Each path is a new rotation, seen through one point. The rows after it are directions, each followed by how far the rotation turns it, in degrees a step (0 if it stays put).
Each turn is a multiple of 5 degrees from 10 to 175, or 0.
Each row of a path follows its step; steps can be skipped.
path 1
step 4: [-0.33  0.10 -0.21  0.63  3.11 -1.28 -1.11 -1.05 -1.05 -1.54  1.12  0.32
  1.26 -2.69  0.05 -0.45 -0.85  0.11 -1.84 -0.07  0.44 -0.62 -1.60 -3.83
 -0.90 -0.62  1.29 -2.02 -3.25 -2.81 -0.38 -1.10 -1.83 -1.25 -2.31  1.33
  0.99 -0.20 -1.41  1.44 -2.18  2.05 -0.06 -0.47 -0.26  4.27  0.85  0.44
  0.34 -2.57]
step 8: [ 0.97  0.30  1.60  2.83  2.32 -0.47  0.25  0.12  1.67  1.25  0.05  3.00
 -1.45 -0.19  0.47  1.05  0.04 -1.05  0.66 -2.37 -3.89 -0.90 -2.92  0.33
  1.57 -0.61  1.18 -1.70 -0.84 -0.05 -0.34  2.51 -0.01 -1.39  0.32  1.73
  0.65  3.67 -1.46  1.41  0.09 -0.26 -1.15 -2.26 -1.71  0.70 -1.83 -1.89
  2.99  0.25]
step 10: [ 1.07  1.68 -1.85  2.46 -1.35  2.90  1.35 -0.97 -2.52  1.12 -1.47 -1.30
 -0.09 -0.40 -0.01  0.49 -0.93 -0.91  2.12 -1.11 -0.50  0.47  1.57  1.90
 -1.98  0.48  1.78  1.56  2.26  1.15  0.85 -0.51  2.65  4.06 -2.60  0.54
 -1.69 -1.45 -1.28 -2.40  1.81  0.24  1.76 -1.15  2.24 -1.14  1.23  0.04
 -0.59  0.33]
step 14: [-1.57  0.30 -1.12 -1.55 -1.59  0.65 -0.41  1.62  0.11  0.77 -0.40 -1.84
 -1.46 -1.53 -0.17 -1.81  0.92 -0.08  2.23 -1.51  3.11 -0.59  1.24  1.83
  3.66 -0.04 -1.39  3.52 -0.22 -0.57 -0.30  0.38 -1.66  2.69 -1.12 -2.69
  2.87 -2.41  0.77 -2.74 -0.20 -1.52  0.39  0.06  0.80  1.92  1.68  0.40
  1.50  0.31]
step 21: [ 2.80  0.50  0.40  1.65  0.89  1.81  2.06 -1.24  0.61 -0.30 -2.37  0.87
  3.39 -1.15  0.01  1.09  1.02  0.70 -4.94 -2.31 -1.15 -2.13 -0.58 -3.16
  0.56 -0.38  1.33 -1.12  0.63 -1.55  0.19 -0.78 -0.67 -0.84  0.53  0.20
  0.18  3.84  1.94 -0.97 -0.35 -0.78  1.56 -0.33  0.83  0.55  0.54 -2.19
 -0.86  1.12]
step 22: [-0.91  0.63 -2.50  0.26  0.08  1.25  0.19 -0.19 -0.89 -0.95 -2.80 -2.00
 -1.03 -2.14  1.55 -0.84 -1.39  2.10 -1.01  0.20 -0.60  0.55  0.25  1.86
 -1.54  1.03 -0.66  1.78  2.72 -3.34 -2.21  1.27 -1.47 -2.01 -2.54 -3.55
  1.06  0.30  2.54  0.07  1.91 -0.82  0.22  0.29  0.59  1.45  0.46  2.77
 -1.91  0.78]
step 27: [ 1.06  0.17 -1.93 -2.54 -1.75  1.89 -1.67  1.58  1.69  1.17 -1.12  0.41
 -2.53 -1.23  1.74 -0.16 -0.05 -0.40  2.65  1.67  2.77 -2.68  2.63  2.96
 -1.12  0.90  3.07  0.43 -1.24  3.17  0.98 -0.40 -0.80  0.72 -2.73 -0.74
 -2.01 -0.80  0.47  0.93  0.61 -0.23  0.33  1.90 -1.37  0.22 -1.38  0.56
  0.14  0.25]
step 29: [ 2.68 -2.85  2.27 -0.33 -0.54 -0.14  0.63 -0.35  0.37 -1.33  0.04  0.05
  1.44  1.40 -3.89 -0.31  0.00 -1.38 -4.19 -2.82  1.23 -0.23 -2.34  1.29
 -0.30  0.10  0.46 -2.59 -0.15  2.77 -0.46  0.52  0.42 -0.05  3.62  0.46
  1.41 -0.26 -0.49  0.39 -0.73  0.59  0.29 -0.51  1.26  2.10 -3.09 -0.24
 -1.15  0.55]
Directions:
[ 0.31 -0.33  0.43 -0.25 -0.68 -0.18 -0.46 -0.50  0.13  0.40 -0.01  0.32
 -0.16 -0.34  0.63  0.27  0.74  0.48  0.28  0.32 -0.31 -0.22 -0.32 -0.17
  0.18  0.34  0.53  0.49  0.01 -0.19 -0.18  1.29 -0.01 -0.09  0.18 -0.61
  0.22 -0.75  0.14  0.43  0.39 -1.29 -0.32  0.84 -0.65  0.99  0.15  0.43
  0.14  0.24]	135
[ 0.29 -0.09 -0.27 -0.27 -0.44  0.32  0.10  0.41  1.10 -0.34  0.15  0.79
  0.47  0.06  1.17 -0.39  0.38 -0.53 -0.31  0.22 -0.28 -0.26  0.42 -0.07
  0.71  0.18 -0.34  0.12 -0.55 -0.55  0.63 -0.02  0.43 -0.77 -0.62  0.20
  0.29 -0.01  0.65 -0.19  0.76 -0.16 -0.43  0.10  0.22 -0.94 -0.50 -0.76
 -0.41  0.07]	115
[-0.03  0.05 -0.08 -0.82 -0.21 -0.41 -0.46  0.62 -0.05  0.25  0.70  0.07
 -0.36  0.46 -0.20 -0.24 -0.62 -0.41  0.26 -0.54  0.05 -0.06 -0.85  0.10
  0.49  1.05 -0.83  0.17  0.31 -0.28 -0.36  1.18  0.45 -0.22  1.24  0.70
  0.60  0.42 -0.10 -0.09  0.02  0.46  0.30  0.25  0.16 -0.45 -0.06  0.21
  0.38 -0.07]	65
[ 0.29  0.07  0.51 -0.04 -0.51  0.11  0.25  0.01 -0.19  0.31 -0.24 -0.42
  0.30  0.55 -0.34 -0.10  1.34 -0.06 -0.03  0.12  1.03 -0.45  1.09 -0.04
  0.01  0.86 -0.61 -0.68 -0.18  0.10  0.46  0.07 -0.83  0.23 -0.06  0.10
  0.22  0.75  0.07  0.13  0.28 -0.28  0.12  0.23  0.11 -0.40  0.96  0.21
  1.02 -0.17]	160
[-0.45 -0.26 -0.11  0.36 -1.01 -0.34  0.13  0.28  0.28  0.83 -0.01 -0.32
 -0.24  0.62  0.41 -0.89  0.63  0.32  0.68  0.62 -0.78  0.13 -0.44  0.02
 -0.70 -0.38 -0.01 -0.43  0.29 -0.22  0.51 -0.26  1.26  0.31 -0.17 -0.13
  0.22  0.62 -0.37  0.16 -0.21  0.77 -0.09 -0.28 -0.51  0.29  0.24 -0.33
  0.41  0.59]	45
[ 0.59 -0.90  1.10 -0.71  0.21 -0.70  0.22  0.32 -0.60  0.49 -0.59  0.32
  0.42  0.27  0.40  0.20  0.16  0.06 -0.10  0.18  0.27  0.25 -0.59 -0.18
 -0.21  0.24 -0.64  1.01 -0.46  0.07 -0.05 -0.17 -0.11 -0.28 -0.77  0.61
 -0.57  0.66 -0.46 -0.21 -0.27 -0.29  0.04 -1.01  0.16  0.37 -0.43  0.28
 -0.34  0.49]	85
